One vector is turned by the same rotation once a step. Each row is the vector after some number of steps, and that number follows the row.
The counts run from 0 to 401.
[  5 -19  10  -2 -14   4   7  -6   2  25   8  12  -6  10  12   2   6 -29
   1  12   5   2] => 101
[  7 -25  12   0  -8   4   1  -6   0  10   9  19 -19  -2   6   5   0 -15
  14  -6   7  -8] => 375
[ -4  -1   1 -11 -11 -11  -4 -21   0 -13  -7   4  -7  17 -26 -14  -8  17
  10  -1  -4  -1] => 306
[  2  11  -5  -8 -16 -13  -8 -24  10  -8 -12  22   1   6  -3  -6  -4   9
  -5   9  -5 -12] => 300
[ 10 -26  15  -1  -7   4   0   5  -8   1   4   7 -21   2  -6   8   2 -16
  15  -8   2  -1] => 373
[ 15 -11   7   0  15  -3  19 -10  22  -2   7  -6 -11 -11  13   7   6 -11
   4   1  -4   0] => 144
[ -1  12  18 -22   9 -13  10 -13  16   5   8  18  -8  10  -1   0 -10   2
   0  15   0 -13] => 57
[  1   1  13 -27  11  -8   9 -16  11  -1  12  16  -8  16  -7   0 -10   1
   8   9   2  -8] => 55
[ -3   9  17 -14 -10 -12   5 -21  -4   5  -3  13  -1   1 -13 -13   0  17
 -13   3 -10   1] => 313
[  7   0   7  -3  -8  11   1   9  -4  22   4  24 -16  -8   1   8  17  14
  -2  -4 -20  -1] => 4
[ 10 -14  -9   0  -8   4 -12   1   6  -8  -6  22 -18   8  -9   6  -3   2
  23  -4  -5 -12] => 20
[ 20  -6  13   0 -18  -2   5  -4   3  17  -3  14 -16  -5  11  11   2 -18
   3   4   1 -10] => 378
[ 13 -20   3  -1  10  -8  14 -10  20  -9  11 -13 -12  -3   8   7  10 -10
  11  -6  -7   4] => 142
[ -6  -4   6   7   9  16  -6 -16  -1   0  -1  14 -18  22  -7 -10  -3  -5
  -1  17  10  -7] => 342
[ -6  -2  16   0   3  -3   2  -1 -11  10  -1   3 -19  16 -30   3   2   1
  -7  18  -4  -9] => 337
[ -3 -21  22  10  -2  21  -8 -19  -2  10   2  10 -14  14  -1 -19   6  -5
   2   3   9   5] => 353
[  2   2 -10  14   1  13   3  13   1   1  -6  -7 -19  12 -15   7   5  16
  -4   5 -23 -11] => 249
[ 14  -2  16   5 -22 -12   2  -4   4   3 -20 -11 -15 -11   6   1  12  -1
  17   2  -7 -20] => 391
[ 10  -7  17   9 -24  -3   9  -4   3  12  -7 -17  -3  -7  11  -8  15  -1
   5  -3  -4   1] => 126
[  9 -21  17  10 -14  -3  13  -9   7   0   2 -20 -11  -6   2  -9   8   2
  19 -11  -4   4] => 129
[ -3  -1 -12   9  -3   5  22   3   8  -1  14  -8  -6   4 -22  -4  15  14
   3  -5 -11  17] => 228
[ -5  -4  24   7  -6   3  -4   2 -16  19  -7  -7 -19  14  -6  -9   7   4
 -10  19  -5  -6] => 347
[  6   2  15 -13 -17 -14   3  -4   0   4  -8   6   0  -1 -14 -10   2  25
  16  -8 -10  -9] => 39
[ 12  -9  20   2  -3  -7   2 -22  19  -4  -3   0  -7  -8  16 -16   4   5
  28   4   8  -8] => 398
[  6 -28  -2   1 -15   4   1  -3   3  10   4   6 -14  15  -2   2  -1 -27
  15   9   8  -2] => 109
[ -8   9  18  -8   1  -8  -2  -2  -1  12   1  -2  -4  20  -6  -6  -1   4
  -5  27  -7 -16] => 70
[  3 -21  -9 -12  16  -8  -2  -6 -13  -9  -5 -18   1   4  10 -10  15  11
   8   1   5   8] => 174
[  8  -9  -7 -11  15  -9   1 -14 -11   0   2   5  11   2  31 -12  16   4
  -5  12   4   9] => 178
[ -1  10  18 -16   1 -10  10 -12  -2  14  13  13  -9   8 -19  -2   2   6
 -18  10  -5  -5] => 324
[ 11 -18 -10 -14   3   8   0   4  -8  -1   3  15  -4   5  -3   2   5  20
   7 -24 -26   4] => 273
[  5 -15 -11 -13   7 -20   8   6 -21  -1   8  -8   3   6   3  -3  21   8
   1   6  -4   9] => 183
[  7 -11  -2   0  21  -6   1 -12  21  -9   0  -7 -12   5  20   6   2  -9
   7  17   0 -13] => 155
[ 17  -1  12  -5  11 -11  17  -7  14   4   4 -10 -13  -7  20  10   8  -9
  -3   9  -8  -5] => 146
[ -2   1  -1 -14 -13 -14  -5 -12  -4 -12  -8   7  -3   8 -25 -12  -2  20
   8   1  -4  -4] => 305
[  1  19  21 -22   6 -17   8  -5  11  13   6  13 -11   9  -2   4  -7   2
   1  23  -5 -10] => 58
[ -1   6  -9   8 -12  -4  25   1   0   8  12 -13   0   1 -12 -10  24  13
  -5   1 -10  13] => 226
[  6  -5  -7 -12  11  -9   9 -10  -9   2   3   0   6  -1  30 -12  22   4
  -8  13  -2   7] => 179
